Turns, then the turns between two rows, first turn first; the first pair answered
vetif:
[-0.19, 0.82, 1.64, -1.43, 2.63, 3.12, -1.48, -0.29, 4.80, -1.38, -0.41, -0.96] => [0.74, 0.01, 0.83, 0.40, -0.23, 2.36, -1.25, -3.89, 4.76, 0.42, -0.54, -1.16]
[1.91, -1.95, -1.36, 2.79, -2.07, -0.31, -0.97, 0.94, -3.03, -0.94, 0.12, -0.65] => [1.33, -1.51, -1.09, 1.26, -0.09, -0.79, -0.90, 2.92, -3.05, -2.42, 0.29, -0.33]
[-3.02, 1.61, 2.45, -2.41, 5.03, 3.97, -0.42, 0.82, 3.22, -1.76, 0.64, 1.63] => [-2.49, 0.52, 2.44, 0.81, 0.63, 4.93, 0.00, -4.53, 4.46, 0.88, -0.16, 1.38]
[-3.49, 0.29, 3.74, -1.09, 1.64, 1.06, -0.62, 4.24, -1.01, -3.44, 0.17, 2.02] => [-3.59, -1.06, 5.30, 1.36, -1.47, 3.15, -0.96, -0.68, 0.74, -1.29, -0.41, 2.40]
rikat:
[0.29, 0.09, 0.23, -0.85, 1.90, 0.58, -0.41, 2.00, 1.46, -0.83, -0.27, -0.69] => [0.37, 0.51, -0.91, -1.00, 1.97, -0.32, 0.03, 1.91, 1.09, -0.42, -0.25, -0.91]
[-3.63, 1.92, 5.24, -1.14, 2.17, 2.65, 0.16, 1.63, -0.55, -0.72, -0.20, 2.28] => [-2.77, 3.72, 2.75, -3.45, 3.78, 0.79, 1.02, 2.01, -0.54, 0.24, 0.28, 1.61]
[-0.11, 1.58, -1.71, -0.71, -0.14, -2.92, 0.36, 1.19, -0.42, 2.05, 0.62, -0.44] => [0.09, 0.25, -1.35, 1.35, -1.50, -2.80, 0.03, 1.10, -1.14, 1.94, 0.74, -0.25]
Zopem:
[-1.76, -1.94, 2.21, 3.04, -3.38, 0.45, 0.48, -3.25, -0.54, 0.73, 0.05, 1.80] => [-1.59, -1.92, 2.13, 3.39, -3.32, 0.45, 0.27, -3.12, -0.10, 0.65, -0.17, 1.60]
[5.13, -0.56, -1.13, 2.07, 1.96, -2.65, 1.72, 0.05, -0.76, 0.32, 1.57, -1.70] => [3.50, 0.70, -1.54, 0.64, 2.22, -2.85, 2.50, -1.83, 0.34, 1.83, 1.37, -1.45]
[-3.45, 0.35, 3.46, -0.62, 2.03, 1.14, -0.73, 4.08, -1.57, -2.22, 0.15, 2.27] => [1.40, -1.30, 3.09, 1.67, 1.96, 3.62, -1.57, 4.52, 0.83, -3.28, -1.35, 0.76]
binug:
[2.78, -0.25, -1.53, 3.35, -2.09, -3.29, -0.15, 0.54, -0.61, 1.49, -0.91, 0.10] => [1.74, 0.73, -1.30, 2.18, -2.23, -2.84, 0.40, -2.08, 0.66, 3.42, -1.17, 0.11]
[2.80, -1.52, -1.42, 1.76, -4.01, 0.30, 0.15, -1.26, -0.36, 0.48, -0.11, 0.07] => [1.21, -0.39, -0.99, 1.09, -3.72, 0.75, 0.33, -3.24, 1.02, 1.50, -0.29, 0.36]
[-3.42, 1.10, 1.00, -0.36, 0.24, -0.13, 0.05, -1.87, 1.19, 1.15, 1.55, 1.47] => [-3.65, 0.57, 1.75, -0.13, 0.41, -0.30, -0.42, 0.19, 0.01, -0.50, 2.15, 1.89]
[2.77, 0.13, -2.54, 0.40, 1.22, -1.55, -0.27, 3.84, -2.91, -1.82, -0.61, -1.23] => [4.07, 0.31, -4.42, 0.93, 0.50, -2.13, 0.41, 1.27, -1.66, 0.14, -1.46, -2.07]
vavat:
[1.22, 0.18, -1.01, 3.34, -3.76, -4.24, 0.87, -1.34, -1.48, 0.07, 0.99, 0.35] => [1.07, 0.60, -0.85, 2.68, -4.20, -3.05, 1.07, -3.29, 0.11, 1.11, 0.64, 0.64]
[1.97, 0.84, -0.51, -0.12, -2.90, 2.71, 2.48, -1.69, 3.13, -0.75, 2.31, -0.13] => [2.94, 1.61, -1.91, -1.72, -1.50, 1.98, 2.70, -0.39, 2.74, -0.62, 1.80, -0.86]
[1.51, -0.54, 0.32, 3.50, -2.61, 0.21, 1.15, -3.13, 0.14, -1.02, -1.35, 2.17] => [2.53, 0.51, -0.82, 2.34, -1.35, 0.90, 1.16, -3.90, 2.24, -0.07, -2.01, 1.35]
[0.16, -0.84, -1.14, 0.98, -2.23, -1.07, 1.31, 0.75, -2.61, 2.26, 0.91, -0.99] => [-0.31, -0.75, -0.62, 1.30, -2.58, -0.46, 1.36, -0.38, -1.85, 2.99, 0.29, -0.77]
Pairs:
Each pair is two turns apart.
[-5.34, -1.57, 0.48, 0.03, -1.43, 2.11, -1.07, -1.69, -1.64, -1.36, 1.32, 1.86] => [-5.35, -0.77, 1.16, -0.65, 0.37, 3.39, -1.27, -0.64, -0.19, -2.45, 0.97, 1.50] -> vavat binug
[-1.07, -0.45, 1.52, -1.13, 2.34, 0.10, -0.84, 6.80, -2.34, -4.09, 0.82, 1.26] => [6.45, -1.44, -1.46, 1.27, 1.55, 1.77, -1.35, 2.58, 2.11, -2.43, -1.35, -2.06] -> Zopem binug
[4.68, 1.10, -1.15, 0.21, 3.11, 0.97, -1.03, 2.72, 2.80, -1.16, -2.38, 0.20] => [2.93, 2.61, -2.51, -1.52, 3.54, -1.30, -0.31, 3.78, 0.55, -0.71, -1.20, 1.00] -> Zopem vavat
[-2.21, 1.52, -1.37, -0.29, -0.54, -3.82, 1.15, 0.28, -1.85, 1.61, 0.61, 1.74] => [-2.83, 0.32, 0.42, 0.95, -2.26, -2.87, 1.08, -0.60, -1.75, 1.84, 0.38, 2.58] -> vavat rikat
[-2.14, 0.36, 2.38, -1.80, 2.99, 1.75, -0.26, 1.94, 0.40, -2.11, -0.41, -1.23] => [-0.69, 0.50, 2.02, -1.61, 2.27, 2.89, -0.21, -0.84, 2.77, -0.16, -1.07, -1.97] -> vetif vavat
[-2.64, 1.70, -1.12, -0.33, -1.27, -1.47, 0.33, -3.80, 0.49, 2.14, -0.20, 0.15] => [-2.79, 2.75, -1.58, -2.87, 1.69, -2.54, 0.38, -0.16, -0.63, 0.49, 0.23, -0.09] -> vetif vetif
[-0.55, -1.12, 2.62, -0.46, -0.68, 2.97, 0.88, 0.61, 2.49, -2.49, -0.10, 0.58] => [1.73, -0.66, -0.31, -0.16, -0.88, 1.97, 1.26, -2.02, 3.76, -0.17, -1.04, -0.63] -> vetif vavat
[0.14, -0.30, 0.25, 1.36, -2.08, 0.49, 0.43, -4.35, 0.48, 1.20, -0.90, 0.01] => [1.04, 0.80, -2.27, 0.70, -1.97, -1.60, 1.06, -3.52, -0.85, 1.36, -0.59, -0.30] -> rikat vetif
[-4.20, 2.47, -2.78, -2.84, -0.64, -1.48, 3.01, 1.32, -1.91, 0.24, 1.76, 0.09] => [-3.56, -1.47, 0.93, 2.09, -4.68, 0.58, 2.16, 1.88, -3.00, -1.40, 1.24, 1.21] -> Zopem vavat
